(in the rows, 128 means zero)
The rows of M fall into 3 groups, and each row is roughly a mix of its group's hidden directions.
M:
126; 86; 146; 129; 150; 109; 194; 103; 85; 135
107; 108; 163; 136; 207; 143; 150; 136; 149; 111
166; 148; 126; 117; 162; 97; 176; 129; 122; 69
172; 141; 157; 91; 86; 87; 145; 111; 159; 151
101; 118; 178; 128; 124; 75; 146; 75; 153; 129
147; 68; 174; 132; 115; 99; 133; 82; 119; 108
146; 174; 120; 142; 103; 147; 137; 182; 142; 74
168; 150; 121; 144; 148; 153; 144; 190; 109; 84
145; 99; 135; 193; 87; 126; 163; 91; 128; 131
172; 170; 156; 74; 140; 94; 123; 107; 152; 119
93; 186; 117; 179; 132; 141; 124; 153; 95; 104
103; 164; 114; 157; 70; 87; 142; 151; 129; 160
110; 119; 119; 139; 176; 55; 118; 159; 151; 127
139; 143; 138; 132; 191; 134; 159; 117; 139; 64
163; 164; 135; 181; 119; 150; 128; 188; 115; 121
79; 144; 135; 86; 189; 136; 137; 141; 97; 110
133; 183; 130; 140; 108; 134; 108; 203; 141; 132
129; 143; 138; 146; 63; 145; 99; 115; 69; 142
172; 135; 87; 152; 115; 175; 109; 165; 138; 166
133; 97; 158; 115; 116; 177; 180; 84; 125; 151
82; 130; 109; 129; 84; 171; 141; 134; 70; 127
103; 208; 130; 122; 145; 98; 108; 159; 131; 121
119; 199; 123; 163; 116; 116; 145; 164; 121; 89
149; 88; 105; 140; 87; 160; 118; 179; 103; 161
61; 125; 130; 150; 192; 141; 141; 132; 110; 136
108; 153; 158; 115; 86; 125; 118; 129; 89; 193
136; 115; 131; 81; 164; 115; 157; 193; 104; 111
142; 92; 130; 164; 84; 148; 102; 140; 186; 149
150; 105; 176; 156; 116; 113; 118; 58; 138; 142
69; 177; 129; 164; 105; 103; 121; 99; 115; 146
111; 186; 133; 104; 146; 146; 92; 177; 98; 144
109; 178; 110; 178; 155; 72; 122; 138; 119; 123
126; 123; 132; 83; 125; 120; 153; 159; 188; 178
92; 148; 138; 178; 161; 90; 165; 122; 114; 164
196; 113; 146; 128; 150; 97; 158; 97; 155; 101
143; 162; 94; 157; 89; 94; 102; 81; 153; 113
147; 104; 137; 92; 168; 123; 179; 148; 94; 87
121; 125; 135; 124; 54; 98; 134; 156; 88; 155
134; 185; 109; 168; 94; 143; 100; 84; 147; 118
130; 159; 134; 177; 125; 156; 141; 58; 124; 105
179; 156; 127; 101; 77; 117; 118; 131; 170; 161
68; 147; 104; 148; 148; 122; 132; 168; 78; 146
136; 58; 102; 129; 170; 131; 166; 138; 109; 106
88; 159; 134; 112; 64; 156; 97; 99; 132; 142
132; 118; 131; 79; 78; 103; 132; 152; 82; 90
148; 201; 130; 85; 111; 114; 119; 109; 164; 131
147; 110; 118; 138; 146; 204; 105; 153; 117; 89
146; 111; 102; 148; 86; 97; 81; 75; 131; 108
82; 125; 101; 94; 151; 117; 155; 172; 168; 99
95; 51; 98; 138; 145; 152; 131; 144; 110; 147
89; 148; 154; 73; 106; 91; 147; 144; 143; 167
134; 164; 125; 79; 141; 101; 131; 122; 170; 70
132; 74; 139; 70; 133; 116; 150; 159; 155; 159
158; 100; 134; 116; 211; 146; 132; 115; 150; 122
125; 187; 101; 125; 89; 114; 113; 178; 115; 159
148; 179; 165; 106; 121; 92; 99; 101; 161; 158
127; 97; 101; 139; 175; 119; 158; 191; 115; 153
94; 196; 129; 111; 125; 92; 125; 102; 150; 92
94; 155; 132; 111; 172; 91; 152; 108; 172; 89
120; 159; 156; 124; 134; 131; 117; 73; 71; 168
155; 138; 127; 140; 52; 86; 127; 113; 119; 97
144; 107; 154; 109; 153; 162; 192; 88; 146; 110
133; 163; 109; 172; 106; 126; 75; 86; 151; 101
94; 97; 122; 86; 94; 133; 138; 187; 139; 160
174; 112; 130; 155; 82; 154; 127; 167; 175; 115
143; 174; 135; 142; 175; 73; 149; 102; 110; 106
134; 163; 122; 172; 95; 158; 107; 66; 133; 115
142; 136; 123; 98; 147; 116; 135; 132; 217; 119
119; 171; 125; 112; 137; 122; 167; 192; 93; 152
142; 159; 127; 138; 177; 145; 92; 135; 165; 72
163; 192; 147; 112; 98; 164; 110; 143; 131; 95
131; 116; 117; 194; 83; 91; 140; 142; 91; 141
192; 126; 140; 142; 164; 106; 134; 88; 172; 128
162; 121; 128; 122; 115; 167; 119; 70; 148; 73
114; 140; 112; 134; 103; 68; 153; 132; 143; 192
193; 159; 99; 135; 125; 102; 130; 122; 142; 75
131; 115; 151; 147; 98; 55; 153; 96; 131; 100
150; 80; 126; 117; 76; 155; 96; 86; 102; 118
101; 140; 114; 180; 103; 90; 84; 110; 134; 169
115; 65; 111; 97; 95; 106; 141; 145; 168; 156
121; 186; 139; 130; 196; 126; 130; 96; 138; 149
83; 107; 96; 123; 104; 188; 115; 165; 108; 114
136; 113; 109; 120; 128; 109; 53; 141; 172; 96
154; 106; 141; 113; 205; 133; 106; 88; 131; 118
95; 123; 102; 90; 107; 172; 111; 165; 100; 86
133; 169; 139; 185; 166; 103; 135; 88; 123; 96
106; 141; 129; 197; 122; 110; 124; 69; 111; 144
181; 162; 144; 89; 173; 108; 142; 127; 124; 90
145; 96; 134; 145; 115; 149; 117; 49; 143; 97
141; 132; 88; 183; 153; 145; 134; 144; 187; 148
158; 157; 125; 89; 148; 148; 172; 158; 111; 77
189; 142; 132; 95; 97; 136; 111; 118; 180; 155
121; 113; 155; 153; 97; 68; 152; 103; 169; 155
97; 133; 111; 146; 159; 123; 139; 153; 54; 97
141; 134; 70; 193; 141; 150; 125; 148; 137; 98
Here is one row from each group, named. Which group is each of the other rows in?
133; 165; 120; 72; 158; 185; 104; 141; 138; 143 => <114>
149; 103; 127; 65; 150; 169; 136; 114; 87; 105 => <43>
88; 121; 135; 144; 125; 109; 104; 160; 151; 201 => <50>

138; 149; 131; 112; 184; 138; 122; 156; 170; 71 => <50>
86; 131; 116; 175; 63; 116; 131; 147; 102; 148 => <114>
112; 43; 148; 133; 143; 110; 116; 111; 103; 143 => <50>
196; 181; 112; 152; 112; 106; 124; 125; 114; 150 => <114>
115; 83; 154; 127; 113; 185; 83; 111; 153; 151 => <50>
178; 137; 148; 208; 122; 127; 130; 139; 143; 135 => <43>
125; 61; 132; 124; 169; 84; 107; 137; 111; 99 => <50>
80; 143; 124; 126; 168; 72; 171; 145; 139; 114 => <114>
104; 97; 140; 145; 197; 77; 139; 138; 142; 122 => <50>
